In the rows, zero is written as 128.
One turn moves every row onto another: examples first, then more rows asked:
Q_14: [115 129 145 126 127 102 158 154 132 166 122 132 167 149  95 128 148  84
 104 113 145 116 142 134  88 100  99 174 139 172  95 142 116 127 116 133
 134 105 133 107 165 133 102 140 124]
Q_611: [140 130 132 121  97 142 107 134 129 138 142 135 132  88 154 116 150 156
 143 164 145 139 147 120 118 132 121 109 126 124 134 121  76 134 122  85
 168 142 115 100 102 164 173 133 143]
Q_368: [152  94 137 151 147 115 164 154 123 136 148 125 143 138 148 144 181  99
 107 119 154 103 144 141  95  98 120 156 115 175  94 169  96 158 150  89
 128 107 137 139 133 166 119 137 132]
Q_979: [125 141 139 108  98 132 101 125 125 135 123 118 132  97 141 124 128 141
 147 169 148 145 146 118 115 141 130 104 132 136 131 107 101 119  91 102
 160 145 117  90 107 165 166 130 140]
Q_847: [119 142 150 122  96 126 104 142 127 127 147 130 132  94 144 112 148 156
 155 171 141 130 146 110 108 131 133 106 135 119 130 125 103 131 102 106
 171 124 123  87 107 144 154 124 140]
Q_779: [112 136 139 130 129  94 158 152 129 151 134 151 164 144 105 120 148  80
 101 104 153 112 149 133  96  96 107 165 149 168  93 140 131 135 116 134
 139 114 134 117 159 133 103 131 120]
Q_537: [118 114 103 122 134 139 150 129 127 160 110 136 132 157 138 150 136  76
 115 120 144 117 157 169 116 114 113 164 120 202 103 138 107 134 142 127
 122 144 121 109 148 175 102 139 122]
Q_984: [122 143 150 118  97 131 103 143 132 123 145 125 139  88 135 104 153 151
 152 163 138 133 134 111 104 130 132 113 133 114 135 128 106 135 100 103
 169 122 124  89 105 140 155 125 140]
Q_278: [111 124 140 139 132  98 166 151 138 152 135 134 171 137 102 121 153  88
  98 112 143 111 141 136  89 102 101 164 148 174  92 136 118 138 115 137
 141 106 135 102 160 133 106 130 118]
Q_784: [150  99 128 147 144 120 163 154 120 143 149 136 126 145 142 138 179  95
 110 111 142 101 144 148  97 101 121 153 114 167 102 173 103 161 160 100
 127 110 134 136 137 163 109 143 125]
Q_700: [142  96 144 148 138 128 158 161 110 144 141 122 137 151 148 138 183  98
 103 113 150 110 140 142 101  98 116 161 109 173 102 173 101 155 149  95
 119 105 141 142 129 160 120 138 131]
Q_906: [152 105 147 141 141 114 161 164 121 146 141 127 144 149 139 142 179 101
 115 120 150 104 138 134  89  94 115 167 109 169 101 174 101 150 147  91
 124 101 133 138 140 158 111 148 135]
Q_522: [113 111 107 125 140 140 149 131 133 149 108 136 149 155 148 156 138  87
 116 131 148 114 148 165 118 107 115 169 122 216  99 136 105 132 131 123
 124 141 120 102 141 176 103 133 129]
Q_465: [122 145 149 118  97 122 103 141 129 129 142 132 134  93 137 108 148 156
 146 163 144 136 134 108 104 133 129 107 134 121 130 119 107 133  93 106
 168 128 124  87 105 144 163 127 141]
Q_881: [119 121 107 121 138 129 146 132 124 148 109 153 145 161 151 153 131  81
 117 120 156 119 153 161 121 100 117 167 123 204 106 139 114 126 135 121
 125 145 120 121 141 176 101 136 129]
Q_645: [123 147 153 117  96 130 110 147 130 129 145 131 141  91 141 107 153 153
 150 161 132 128 141 106 108 127 123 108 137 116 133 119  98 133 105  98
 166 130 119  85 105 140 167 124 134]
Q_696: [125 145 140 104  93 139 107 131 124 139 123 118 140  95 140 123 128 136
 148 164 138 140 153 117 121 137 123 108 137 135 131 103  90 115 100  96
 160 148 112  86 106 161 171 127 133]
Q_353: [135 123 131 127  97 135 101 128 126 140 144 131 126  89 149 119 142 159
 144 174 153 143 151 122 116 135 128 105 128 124 132 125  79 129 116  95
 174 134 117 101 103 163 163 132 151]
Q_863: [112 130 140 131 130 103 162 151 129 157 137 134 147 144  98 121 154  75
 106 106 134 106 147 141  91 106 108 159 146 168  95 145 126 143 123 136
 134 107 137 104 162 132 104 133 111]
Q_668: [121 113 112 118 136 139 142 138 132 162 104 141 147 164 145 156 141  92
 123 130 152 119 146 160 112 102 109 181 109 206 105 145  99 129 137 118
 123 137 119 112 147 175  99 145 138]
Q_764: [141 124 127 123  98 142 100 126 129 132 139 127 132  84 146 115 146 154
 142 167 154 145 144 127 115 138 127 116 121 121 139 128  81 133 120  89
 170 137 117 106 101 167 163 137 150]
Q_820: [125 140 141 114  95 132 104 125 121 138 128 112 133  95 139 125 126 137
 151 173 146 142 158 119 116 142 131 102 136 132 130 111  96 114  96 103
 164 137 118  90 109 159 161 125 139]
Q_655: [121 142 138 105  96 141 101 123 126 134 121 108 140  91 132 120 126 129
 149 168 146 145 149 121 117 143 131 115 135 133 134 111  99 115  94 101
 160 141 117  89 105 160 162 126 140]
Q_280: [106 123 146 138 121 110 162 155 124 161 129 126 163 146 102 113 159  86
  93 105 144 121 145 136  92 106  95 169 139 167  98 140 118 139 118 139
 133 104 141 111 158 132 110 132 117]
Q_756: [154 107 136 146 145 108 158 155 116 138 148 146 138 144 146 141 172  93
 103 108 159 106 143 140 101  90 123 156 120 171 101 174 107 148 150  90
 129 111 135 152 133 162 115 138 132]
Q_805: [141 125 132 126 101 132 104 131 126 135 140 131 125  90 149 120 146 160
 139 167 154 146 139 118 111 136 128 106 124 124 133 124  86 133 110  90
 168 140 118 104 101 168 169 137 149]
Q_507: [106 111 111 126 129 148 146 139 121 158 105 136 144 164 148 147 141  92
 108 122 146 124 143 166 119 106 106 174 115 207 108 140 105 128 135 132
 120 137 125 108 139 172 104 134 128]

Q_863 turns into Q_784
Q_805 turns into Q_979
And these:
Q_280 turns into Q_700
Q_368 turns into Q_522
Q_14 turns into Q_906
Q_353 turns into Q_820
Q_779 turns into Q_756
Q_655 turns into Q_984
Q_645 turns into Q_611

One turn moves every row onto another: examples first, then more rows asked:
Q_782: [146 143 185 116 140 118 132 148 135 108 150 112 104 120 134 118 158 154
 133  92 157 153 133]
Q_443: [164 159 177 135 139 117 139 142 132  93 146 108 105 128 134 127 142 160
 140 116 149 167 117]
Q_890: [120 142 161 160 138 136 125 149  76 144 132 128  76 121 102 165 136  95
 148  87 131 126 125]
Q_688: [149 127 139 139 150 134 130 137 161  91 147 115 146 120 125 118 142 143
 127 111 162 158 144]
Q_775: [129 153 136 151 159 134 150 112 117 121 131 127 115 117 118 181 121  92
 153 124 109 150 124]
Q_462: [153 102 161 155 115 117  93 158  99 119 168 136  94 134 115 106 150 146
 141 109 163 152 129]
Q_547: [153 139 133 149 154 135 144 127 148  80 145 115 144 130 132 139 126 146
 139 130 149 168 127]
Q_523: [125 142 146 147 160 146 142 125 147 116 119 115 127 129 116 179 126  90
 142 120 113 140 144]
Q_762: [131 139 140 147 156 132 137 141 138  95 130 129 131 120 108 182 120  90
 152 126 103 131 133]
Q_259: [132 121 123 190 141 136 117 153  95 104 139 134 115 121  91 174 112  86
 151 112 128 123 123]
Q_90: [144 127 159 154 130 123 112 159  90 117 158 126  95 112 113 106 150 147
 132  77 181 142 124]
Q_160: [125 139 157 157 133 131 106 147  72 128 126 143  65 122 124 147 128  95
 153 100 109 123 116]
Q_220: [171 119 166 133 142 123  97 150 104 111  97 101 125 117 127 127 150  93
 114 138 157 161 126]
Q_740: [116 109 146 121 152 136 111 171  96 109 154 178 102 140 126 129 136 127
 160  93 151 136 122]
Q_367: [124 125 117 184 152 150 121 141 102 123 129 130 120 119  95 166 115  79
 143 104 139 128 133]
Q_200: [159 123 148 163 127 116 109 105 153 103 130  98 112 116 124 144 136 104
 133 140 114 160 133]
Q_715: [128 124 175 144 125 125 106 156  88 138 142 146  63 140 107 162 141 101
 159 103 121 135 118]
Q_839: [150 129 162 116 160 135 119 152 106 109  86 112 132 134 142 144 138  93
 121 141 138 151 133]
Q_69: [156 118 136 142 140 115 127 134 153  81 162 118 155 107 119 129 139 138
 137 122 146 154 138]
Q_109: [141 158 157 157 140 123 122 148  67 134 147 140  76 101 107 150 131  98
 155  91 135 137 100]
Q_84: [108 135 151 131 161 142 131 165  83 120 143 158  97 120 121 132 136 122
 147  69 161 128 126]
Q_686: [165 147 153 157 134 122 114 161  99  94 159 132 105 114 121 106 138 153
 141  95 174 157 108]
Q_324: [158 132 149 172 131 129 123 121 157 115 132  82 124 124 106 148 138 114
 125 126 135 158 144]
Q_791: [148 120 154 150 118 119  98 145  85 101 152 133  81 118 130 103 145 159
 139  93 162 144 118]
Q_473: [150 117 164 152 121 102 121 154  85 104 173 125 100 113 120 117 147 156
 139  93 162 145 121]
Q_615: [123 127 139 122 148 148 123 134 140 111 131 149 118 134 109 176 132  87
 161 130 103 138 139]
Q_628: [149 132 180 113 136 103 142 143 129  96 164 122 116 110 134 126 153 157
 141 107 138 151 131]
Q_907: [146 120 155 130 139 140 117 141  60 129  87 109 105 132 127 159 141 101
 120 134 141 148 136]
Q_699: [124 137 167 157 136 123 129 162  69 121 141 136  77 127 107 172 127 107
 153  97 121 122 116]
Q_584: [149 104 124 134 135 135 112 135 152  96 157 139 149 130 118 121 138 132
 141 131 144 158 148]
Q_722: [161 138 133 183 137 126 135 107 130 112 139  93 124 123 112 162 126 115
 137 138 128 167 126]
Q_862: [150 114 132 145 150 146 106 150  80 112  89 117 137 133 125 142 130  93
 117 142 152 149 136]
Q_705: [144 130 171 112 130 117 122 128 129  89 142 126  91 124 147 115 153 163
 141 109 138 158 129]
Q_647: [125 129 136 146 158 136 125 118 140 106 120 132 117 120 131 163 121  81
 149 131  99 140 134]
Q_752: [128 111 140 107 154 143 125 141  60 115  97 137 119 121 134 150 140 111
 128 118 155 149 133]
Q_693: [145 123 182 105 132 116 125 142 138 114 156 131 101 138 136 126 156 149
 145 121 127 157 142]
Q_415: [150 102 143 125 137 127 106 137  58 123 110 122 114 106 119 136 153 110
 119 112 177 158 123]
Q_248: [117 122 148 137 154 126 134 170  70 102 161 163 103 123 124 139 129 140
 153  81 153 125 119]
Q_638: [151 110 130 141 140 126 112 115 154  77 142 121 132 117 138 116 139 143
 136 123 148 162 134]
Q_550: [164 133 156 160 125 114 123 127 152 101 144  92 126 110 103 160 135 105
 137 135 113 148 136]
Q_55: [163 119 154 155 110 126 103 122 145 122 142 105 112 130  97 153 143 105
 140 143 111 157 143]
Q_777: [118 126 137 133 146 140 110 159  74 102 136 169  87 123 137 117 131 134
 150  85 144 126 117]
Q_477: [150 119 174  97 144 118 115 140  84 117 105 122 109 103 136 136 162 108
 122 115 160 160 120]
Q_400: [134 161 155 127 157 131 132 166  86 103 150 163 100 111 127 125 132 129
 157  80 156 140 103]
Q_885: [134 104 118 172 132 147  92 151 103 118 141 151 107 129  88 158 128  84
 154 114 138 137 129]
Q_403: [130 142 111 175 154 139 125 134  82 122 144 148 117 106 103 162 114  87
 156 105 138 142 112]
Q_469: [129 119 114 185 141 142  98 132  97 114 127 141 107 118 110 150 115  75
 148 118 119 128 123]
Q_198: [154 112 152 107 159 124 103 149 103 101 104 127 141 107 138 121 151 102
 121 121 173 161 123]

Q_715 turns into Q_885
Q_220 turns into Q_198
Q_400 turns into Q_109
And these:
Q_890 turns into Q_367
Q_469 turns into Q_647
Q_550 turns into Q_69

